In the data rows, 128 means zero.
Each row below has a hidden score, from 0 to 30, with 15 about the middle. What is it? The score is a weighted sum of the row's numbers plus the product of two more (or one squared), each taken from its middle value.
[126 110 119 127 117 136 129 111 161 113 107 107 127 106 113 175]: 13
[128  88 137 153  94 103 110 151 119 103 151  80 128 150 149 116]: 19
[126 113 145 130  80 104 118 148 119 117 186 109 127 149 165 116]: 15
[127 117 148 133  77 104 118 148 120 122 186 112 128 146 164 114]: 16
[127 133 164 118 153 102 148  95 117 135 107 141 129 154 112 116]: 18
[130 117 149 141 182 107 169 126 119 122 150 133 128 156 105 115]: 16
[127 126 124 126 141 105 125 131 118 112 112 114 129 145 131 114]: 14
[129 129 121 122 138 102 123 130 121 115 117 114 128 146 133 115]: 13
[129 130 159 122 153 102 143  97 119 139 107 138 128 155 117 116]: 19
[128 127 115 127 137 156 132 114 160 133 106 138 127 107 120 175]: 16
[131 136 137 121 102 103 116 146 121 134 150 138 127 152 150 115]: 14
[124 129  87 127 141 158 109 147 119 127 145 129 127 105 153 115]: 9
[127 196 151  90 138 149 151 120 120 138 104 169 130 105  86 114]: 27
[128 199 150  85 138 138 151 119 119 136 107 160 125 104  83 115]: 23
[127 132  94 124 142 150 107 146 120 130 144 134 128 103 154 117]: 8
[128 130 119 127 139 103 123 131 119 113 114 112 128 157 133 114]: 12
[132 132 139 122 138 146 137 101 118 134 105 141 127 106 113 115]: 18
[127 127  92 127 143 146 107 139 120 128 138 127 130 105 154 115]: 11
[128 114 113 122 119 160 124 115 159 117 109 109 129 104 120 175]: 13
[128 130  97 124 116 151 118 135 159 129 130 125 128 106 143 175]: 10
[127 128  90 122 141 147 106 143 119 128 139 130 127 105 155 115]: 10
[127 116 104 134 140 144 121 124 162 145 120 135 130 106 136 176]: 14
[128 122 141 130 117 158 136 117 118 122 102 125 130 105  84 116]: 20
[128 125 144 128 117 150 137 116 118 128 100 125 130 105  84 116]: 21
[128 124 122 128 137 100 124 132 117 113 114 111 127 153 131 115]: 13
[129 128 114 129 135 147 130 117 163 131 107 135 127 104 121 175]: 15
[126 178  80  98 120 153 114 159 162 180 159 182 127 105 157 176]: 18
[129 120 120 134 116 102 122 137 120 136 118 139 129 152 129 116]: 15
[130 129 166 123 152 103 140  89 118 135 106 136 129 157 115 116]: 19
[126 124 119 138 116 105 120 137 120 136 121 133 129 152 131 115]: 15
[127  96 160 170 166 106 153  99 120 103 113  99 127 154 111 116]: 22
[131 129 119 119 138 102 120 136 119 114 112 109 126 149 131 116]: 12
[127 127 106 125 118 145 120 128 164 124 123 123 127 105 136 174]: 10
[129 173  81  98 121 140 111 162 121 171 154 175 128 105 157 115]: 6
[127 111 146 132  82 103 116 147 118 119 184 113 127 156 166 116]: 14
[128 122 120 136 117 103 120 133 119 134 119 139 128 151 132 115]: 14
[130 122 153 133 179 105 168 120 117 129 146 125 130 155 104 116]: 17
[128 130  91 127 140 144 107 142 118 130 138 129 131 104 153 116]: 10
[127 125 141 127 114 148 136 116 117 124  98 127 129 103  85 117]: 19
[128 128 102 125 121 153 114 132 161 125 126 125 130 106 139 175]: 14
[130 113  98 139 140 154 117 128 161 138 120 135 127 103 140 176]: 15
[130 123 153 131 180 102 171 121 118 127 146 126 129 148 105 116]: 17
[129 121 146 130  77 101 115 148 120 119 191 117 129 150 164 116]: 13
[128 126 119 127 139 146 133 116 163 136 107 137 129 105 120 176]: 16
[128 173  79 100 121 149 111 164 119 175 155 179 128 104 156 115]: 6
[128 134  91 120 142 148 105 145 118 129 144 133 125 106 155 115]: 7
[130  92 162 173 168 103 160  98 121 104 115 102 130 149 109 116]: 24
[128 129  90 126 140 150 105 147 121 125 144 127 129 104 153 116]: 8
[127 129  88 122 144 158 106 142 119 127 143 132 127 105 153 116]: 7
[127 127 153 123 178 101 167 120 120 131 144 124 126 156 104 115]: 17
[128  94 159 173 169 104 150 101 119 103 115 104 127 157 111 115]: 21
[125 129 164 120 156 103 147  94 120 130 105 130 126 162 114 115]: 19
[130 115 147 131  77 102 117 148 118 111 186 107 131 155 166 116]: 13
[125 130 120 126 134 106 121 129 120 112 112 111 130 152 131 115]: 12
[128  89 139 155  98 102 112 150 118 104 150  87 128 164 149 116]: 18
[129 120 155 133 181 106 171 124 119 125 147 130 125 153 106 117]: 16
[132 136 137 123 104 106 115 150 121 135 148 137 131 161 149 116]: 19
[128 112 148 131  78 103 115 148 118 115 189 105 127 149 166 115]: 14
[126  98 161 164 161 104 151  97 122 109 113 106 129 153 109 114]: 22
[128 120 106 132 137 158 123 122 162 142 113 145 126 105 132 175]: 16
[131  69 144 155  89 102 114 146 119  78 170  50 128 149 158 115]: 25
[130 126 124 134 123 104 124 133 117 139 115 139 129 157 126 114]: 15
[129 130  97 119 118 161 115 135 119 126 132 129 124 104 140 115]: 12
[128  82 138 165  93 103 110 155 118  94 158  70 126 154 151 116]: 18
[126 129  92 125 141 155 104 145 120 129 141 127 128 104 152 115]: 9
[125 126 123 135 122 104 122 134 118 134 115 138 126 162 126 115]: 13
[129 126 113 126 137 145 130 110 160 131 106 135 128 104 121 176]: 13
[130 130 101 124 118 153 114 134 161 131 129 128 127 104 140 175]: 15
[127 133 166 123 154 104 145  90 116 136 103 140 127 152 110 115]: 19
[127 130  92 122 140 146 105 152 120 130 146 130 130 103 155 114]: 9
[130 184 149  93 140 152 150 116 120 142 104 162 127 105  88 116]: 25
[128 122 138 131 116 142 137 120 120 127 103 127 126 105  83 116]: 19
[127 124 143 130 115 143 136 116 119 128 104 124 127 105  82 116]: 20
[127 167  82 108 121 146 112 162 118 167 155 169 128 106 157 115]: 7
[128  77 142 154  88 103 113 146 119  88 163  62 131 150 155 116]: 23
[130 113 122 127 119 152 124 113 161 117 110 107 129 104 115 175]: 16
[128 193 155  88 137 153 154 118 118 144 104 172 128 105  87 116]: 28
[126 112 100 135 140 155 120 123 163 137 114 139 126 104 137 176]: 12
[133 127 123 128 121 102 127 134 119 140 115 143 125 148 127 116]: 15
[129 134 145 125 119 150 136 121 119 132 104 129 130 104  81 115]: 23
[126 133 137 122 108 104 112 149 119 128 141 131 130 154 150 116]: 14
[124 132 145 128 118 154 142 119 118 129 102 128 128 106  84 115]: 21
[127 115 115 132  81 102 119 146 120 115 190 113 127 154 164 114]: 16
[131 178  80  98 118 152 110 164 118 179 157 178 128 106 159 116]: 8
[125 131 165 121 155 102 146  94 120 135 104 140 130 153 113 115]: 19
[126 129 141 126 141 146 137 100 119 134 105 139 128 105 115 116]: 19
[127 198 147  90 136 153 148 115 118 143 108 168 130 103  87 115]: 28
[128  97 164 166 160 103 149  98 120 106 111 100 129 157 109 115]: 22
[129 130 103 125 120 156 118 132 164 126 128 126 129 104 138 175]: 14
[131 131 116 127 137 157 130 106 163 136 105 140 129 103 115 175]: 19
[129 134 135 123 106 102 113 148 119 132 141 134 127 143 144 115]: 14
[129 123 148 131  72 104 119 145 118 123 192 122 128 149 166 115]: 13
[124 120 105 136 139 148 124 121 162 142 113 143 130 105 132 176]: 13
[128 133 166 124 153 103 147  94 118 134 107 135 129 152 112 116]: 19
[131 135 164 120 147 103 143  92 119 137 105 142 126 153 113 116]: 18
[130 130 103 125 120 147 118 131 163 127 127 126 130 106 140 174]: 12
[126 130  89 122 139 144 105 150 119 130 143 128 128 106 152 114]: 9
[128 129 142 129 117 150 138 113 120 128 100 128 130 104  85 115]: 20
[131 114 116 122 119 141 123 115 162 118 116 112 128 104 119 175]: 12
[127 125 111 129 138 151 130 114 161 130 112 135 130 105 125 175]: 13
[130 205 150  83 140 144 154 124 120 139 113 158 128 102  83 114]: 29
[126 135 136 121 109 103 115 148 118 134 140 132 128 152 145 117]: 14
[129 127  98 125 119 148 118 135 162 126 130 128 131 106 142 177]: 10
[124 130 118 122 134 102 121 134 119 121 118 116 127 157 133 115]: 13
[129 127  91 128 140 148 106 141 119 128 138 126 128 105 152 115]: 10
[126 131 165 120 151 108 145  91 118 134 106 137 126 155 114 116]: 18
